First come named moves, each a turn or a mirror, each shown by rows before and after it. For each pair of rows after them, which moves, in which order, take the first row to the second? The first pair is done for you.
move Nela:
[  2   3  -2  11 -12  -7  -6  -2   0  14  18   3  12  -2   1  21  24 -19
   0] |-> [  1   3  -2  13 -12  -6  -5  -1  -1  14  18   6  11  -1   3  21  24 -18
  -2]
[ -3  21 -44   5 -10   8  10  19  32  58  49  -5  -3   3  22 -23 -11 -12
  13] |-> [ -1  21 -44   4  -9   8  10  19  31  58  50  -6   0   1  22 -24  -9 -11
  13]
[ 24 -13  12 -10 -22   0   3  -3  -4  25  61 -27  11  -2  17  21  57 -30
 -22] |-> [ 15 -21  20  15 -19   9   4  11  -5  40  48  -8  -4   9  20  22  55 -32
 -34]
[-15  12 -11  -1 -21  -5   9  -1   4  22  59 -19   7 -13  36  33  20 -12
   3] |-> [-23   7  -5  21 -17   1  10  10   3  35  50  -3  -7  -4  38  35  16 -12
  -7]
move biv:
[ 22  -7   6  19   6  19   4 -11   8  13  -6   0 -17  17   5  16   1 -10
   2] |-> [ 23  -8   2  14  10  15   5 -24   0  -4 -12  -3 -22   8   2   9 -13  -2
  13]
[ 11 -20  17   5  17  -6  -8  53   1  27  11  12  21   9 -38 -15   5  -3
 -20] |-> [ 11 -20   3 -12  30 -20  -7  20 -21 -17  -7   6  10 -11 -45 -35 -30  11
   3]
[  8 -16  39  19  -3  -1  41   4 -25   7 -25  46   2   8 -18  13  -1  33
  10] |-> [  9 -16  39  19  -2   0  39   4 -24   8 -27  47   2  10 -17  12  -2  34
  10]
move guvel:
[  1  37 -26 -24  22  15 -23  24  27  13  18  -6  19  -5  19 -29  -3  13
 -34] |-> [-17  25 -22   1  37  12  -9  17   6   9 -20  12 -11 -10  19 -41 -38  26
 -21]
[ -1  -7   8 -17   4 -20 -19 -23 -35 -43   0 -19   7  -3 -14  13  22  -2
  20] |-> [-13   2  -5 -17   2 -30  -3 -25 -28 -19  12 -27   9  -7   4   9  19  -2
  39]
[-36  13  12  42 -25   4  33  23   8  30   4  18 -35   9 -11  10  41 -12
 -16] |-> [-27   9  21  42 -24  11  23  25   5  15  -1  21 -36  12 -23  13  44 -12
 -29]
move povi:
[ 19  -1  -9 -37   5  -8  -7 -24  -5 -45   8 -17  14  -9 -10 -13 -16  17
   8] |-> [ -7   8 -11   2   8  17  10  25  29  41  14   3  -3  15  16 -19 -23  17
  -9]
[ 16  -4 -14 -29   0 -11 -17 -30 -27 -41   2 -23  14 -17 -15   2  -3  -8
   8] |-> [ -5  16 -30   6   5  21 -10  21  21  45  21  -1  -5   6  19 -14 -14  -8
 -22]
[ 12   5  14 -22  -3 -17  13  17   5  21  -4  -9  27  -6 -15   2  -3  21
  33] |-> [ 20  14  -3 -36   1  -9   0   9  18   2  14 -13  29 -12 -12 -10  -7  20
  16]
move ruvir:
[-24 -15  19   6   7  -1   5 -15 -33 -36 -43  15 -27 -16  32  28 -27  37
  -6] |-> [ -7  15  -1 -14 -11  18 -13  19  30  14  29  -3  10   1  53  37  25  14
 -47]
[ 27   8  25  -5   7  35 -14  58  27  24 -20  14  13  20 -42 -23 -27  22
 -26] |-> [ 10  -5  27  16  15  31  -4  46   7  17 -45  27 -10  18 -38 -23 -44  27
 -17]
[ 12   4  -1 -28   8   9  -7  -1  -2 -12 -16   2  13   1 -26  -9 -19  12
   8] |-> [-19   1 -14  15  14  17   0   1   3  18 -11  22 -18  11   9  -9 -14  -1
 -10]
[ 20   1   1 -16  17 -17  -7 -30 -37 -49 -16  15  -1  -9 -19  -3 -11  31
   7] |-> [-15  10 -25  32  13   5  -7 -10  -3  16  25  30 -25  11  37   7  19   2
 -37]
Pairs:
Each pair is two moves apart.
[-26  -3  -1  34  14   1  16  17   4   4  32  30   0  22  33  20  -7 -25
   4] |-> [-14  -1  -6  -3  14 -23  18 -16 -15 -40  26   7  16  -1  21  13 -20 -14
  40]  Nela, ruvir
[ 26   2   6 -20   2  14 -11  11  -2 -17 -10  -6  -1  -1 -23  -4 -17   6
   2] |-> [ 15   1   3 -11   6   9   0   6  -7 -10 -21  -3 -11  -5 -18 -11 -33  10
  13]  guvel, guvel
[ 11  -3 -10  11   5   0 -13 -26 -19 -37 -13  20 -13 -15 -13  -1 -13  -5
  -2] |-> [ 14 -11  12  20  -9   1 -15  -5 -15  -9  -3  20   1   1 -15  27  27 -19
 -15]  biv, povi
[ 26  10 -17 -13  13  -6 -31  12   9 -41 -10 -23  25  -1 -28 -23 -21  -9
 -15] |-> [ 16   4  -7  20  16  12 -32  38  15 -10 -19  -1   9  15 -22 -19 -17 -13
 -41]  Nela, ruvir
[ -7  35 -34 -26   0  21  24 -29 -13 -22   3 -22 -12 -21  13 -13  33  -6
   1] |-> [ -3  13   6  11   5  44  14   3 -24 -16 -36  15 -30   3 -13  -5  29  -3
 -33]  povi, guvel
[-15  -9 -10  19   2   8   1   3   0  12   9   9 -20  -1  13   2  10  -6
 -13] |-> [ 4  1  1 -7 -4 11  3 25 15 24 12  0  7  0 -6  0  9  4 -4]  ruvir, povi
[ -7  16  -9  37  14  26  -8   2   9  -1   9  31 -35  13  13 -18  -8 -21
 -52] |-> [ 37  23   7 -38   8   0  -8 -12  -5 -49  -1  -7  16 -13 -38 -22 -19   3
   0]  guvel, ruvir
[-11   2 -11  22 -15   0 -10   2 -23   6  28  -3 -18  10  30   7   9 -20
 -24] |-> [ -8  -2  -8  21 -17   3 -13   2 -23  -1  25  -1 -17  10  23   8  12 -19
 -30]  guvel, guvel
[ 12  25 -24 -21  -2  15   7  15  20   8  30  -8   1  -7  42 -20  -8  13
   0] |-> [ -3   0  13   0  -7  -8  35  20 -16  28 -11   1  -1  -7  32   3  -7  21
  41]  biv, povi
[ 14   7 -12  -7   8  24 -35 -14  19 -34  30  -4  -7  10  10 -11   9 -13
 -38] |-> [ 13 -18  25  -7   3  -6 -19 -31 -29 -55  -5  -9   0   4 -11  14  18 -10
   1]  povi, povi
[ 26  16  -2 -13  -6  10 -16   0  19  29   8 -17   4  -8  -5 -27 -18 -16
  15] |-> [ 18  11   1   0   4  11 -13  -5   9  19 -12  -5 -13  -9  -5 -35 -37 -10
  17]  Nela, biv
[-29   4 -14  -8   4  16   1 -27   2 -17   9 -17 -34 -12   9 -14 -17   3
   1] |-> [  2   3  14 -38  -6  12  -4  -9   1 -25   2 -30   1 -11 -28  -2  -4  11
  10]  biv, ruvir
[ 16 -15  12  19 -11  23 -22   2   6 -15  19  15  -4  13 -14  16  29 -18
 -35] |-> [ -4  -4  -6  32   1  33  -9  11  20  12  10  28 -26  11   3 -11  -8  -4
 -32]  biv, povi
[  9   0 -17 -17  -8 -11 -14 -31 -17 -41  17 -18   4 -16  -4  15  19  -9
  -1] |-> [-13  12 -39  -4   9  -3   1 -25  -4 -16   5  -4 -23 -21  13 -18 -31   8
   8]  povi, biv
[ 15 -28  21   8  19  15 -13 -20 -13   0  15  24   0  -8  -7  32  14  -3
 -18] |-> [ -6 -10  -7   7  20   9   7 -21   5  37  35  16  -4 -13  25  19   2  -1
   2]  povi, guvel
[ 11  -2  12   3   8 -22 -11 -27 -17 -31 -21  -7   0  -8  -6  11  25  -2
   7] |-> [  2  -8  22  28   7 -11 -10  -7 -15  -6 -27   7 -13   5  -1  18  30  -6
 -10]  Nela, biv
[ -3  -2  11 -21 -19 -27  25  -4  -6  30 -18  -8  13  -2  -1   6   7  15
  34] |-> [  0   0 -11 -23  -1 -13   9 -27  -7 -19 -28   3 -11 -13  -3 -25 -31  23
  14]  povi, guvel
[-12 -17   8  22  18   1  16 -11 -29  -9 -40  28  -9 -10  -1 -23 -46  23
  33] |-> [-1 -7 24 24 -7 16 11 41 14 59 11 18 28 20 10 15 27 -4  0]  Nela, biv
[ 21 -18  14  15  -2   7 -10   7 -38   0 -20   3 -13  35   5  24   4   1
   0] |-> [  6 -13  -9  21  -2   1  -7  -7 -35   5  -2  -1 -20  31  31  22  12  -8
   1]  Nela, ruvir
[ 15 -25  33  11   7   2 -14  18 -26  -4 -32  14 -10  12 -28   0   4  18
  22] |-> [ 28  11 -15 -19  11  24 -33  20  27   1  22  -1   0   7  -6 -32  -4  14
  -8]  Nela, povi
[-50 -16   1  34  -5 -14  11   0 -12   4   0  -3 -18   8  20   8  19 -11
 -12] |-> [-26 -15  24  24  -8   5  -1  34   5  17   1   1   2  22  -8  12  27  -6
 -30]  ruvir, Nela
[ 10  -9 -11  -1  13  11 -23 -19  -3 -36  -2  11 -25   7  -1  -8  -2  -8
 -30] |-> [ -8 -15  11  25   7   9  -1  15  -2  27 -14  22 -26  22   6  11   9  -9
 -19]  ruvir, povi
[ 10  15  -3   2   9   0  11   5  -5   6  26  -6 -13  13  18  -8  -8  -3
  -6] |-> [ 10   4  12   0   6 -15  20  -1 -26   1  10 -10  -8  11  10   3  -2   0
  14]  povi, Nela
[ 13 -31   7 -14  -2  22  -4  32  -4 -22 -24  20   4 -21 -42   4 -38  23
  -1] |-> [ 12 -15 -11 -17   1  34  -8  43  24  -4  -3  19   3 -19 -29 -10 -43  23
 -15]  Nela, povi
[ 23 -13   2   1 -11   6 -25 -31   2 -25  17   2   0  20  15  21  32 -11
 -33] |-> [ 12 -14  -4   8  -4   3 -22 -46  -9 -37   8   4 -15  14  23  11  14  -9
 -27]  biv, ruvir
[-20  15 -17  -5   5  -3  10   0  21  29  11   0   1  -3  27 -16  -3   5
   5] |-> [-22  13 -17  -1   9  -3  11  -4  17  22   1   5  -8  -6  24 -21 -15   8
   6]  biv, Nela
[ 31  -8  37  -6  18  13  13  10 -21 -29 -58  -1   5  16 -34 -10 -47   1
  18] |-> [ 39  19   6  -7  16  48 -11  37  37   2  -7   1   8  32 -10 -25 -34 -13
 -38]  povi, biv
[ 19 -10   4 -17  -5   0 -22  -1   1 -10  -1  -8  22  -6 -10  13  20   9
  -6] |-> [  2 -14  -5  -8   2 -12 -12 -24 -17 -21  -9  -8   5 -14   5   9  10   9
   8]  ruvir, Nela
[-41  -3 -13  20  11  -4  20   6 -12  -5 -14   2   1  -4   6  -5 -15  -4
  -5] |-> [-34  -2 -17  12  11  -4  11  -3 -17 -26 -12  -1   1  -9   2  -8 -13  -6
 -10]  povi, Nela
[ -2  -4   6   2 -17  10 -13  -1  15 -16  19  -1  -8  14   6  11  36 -15
 -42] |-> [-39   0 -13  15  -8 -13  23 -16   2  12   3  -1 -28   1  36  -6  -2  -2
   8]  Nela, guvel
[  1  10 -24  -1   4  17 -23   1  33  19  52 -12  12 -10  28 -11  20 -21
 -45] |-> [-35  -6   0  36  13  -2  21  14   5  66  -5   8 -14 -10  33 -13 -18   1
   9]  biv, povi
[ -8   7 -18  11  11   0 -18  -3  -8   7  31 -27 -19   5  16 -36   0   6
 -23] |-> [ -1  -5  -7  -1   8 -18 -17 -24 -34 -24  18 -33 -12  -3   1 -25   3   7
  -5]  povi, povi
[ -6   9 -19 -10  15  -6  14 -11  -1 -17  -9   2 -15 -28  -2 -19 -37  20
  20] |-> [ 25   9  -3 -19   1  14 -19  11  21 -25  16   0   9  -9 -23   2   9   1
 -30]  Nela, guvel
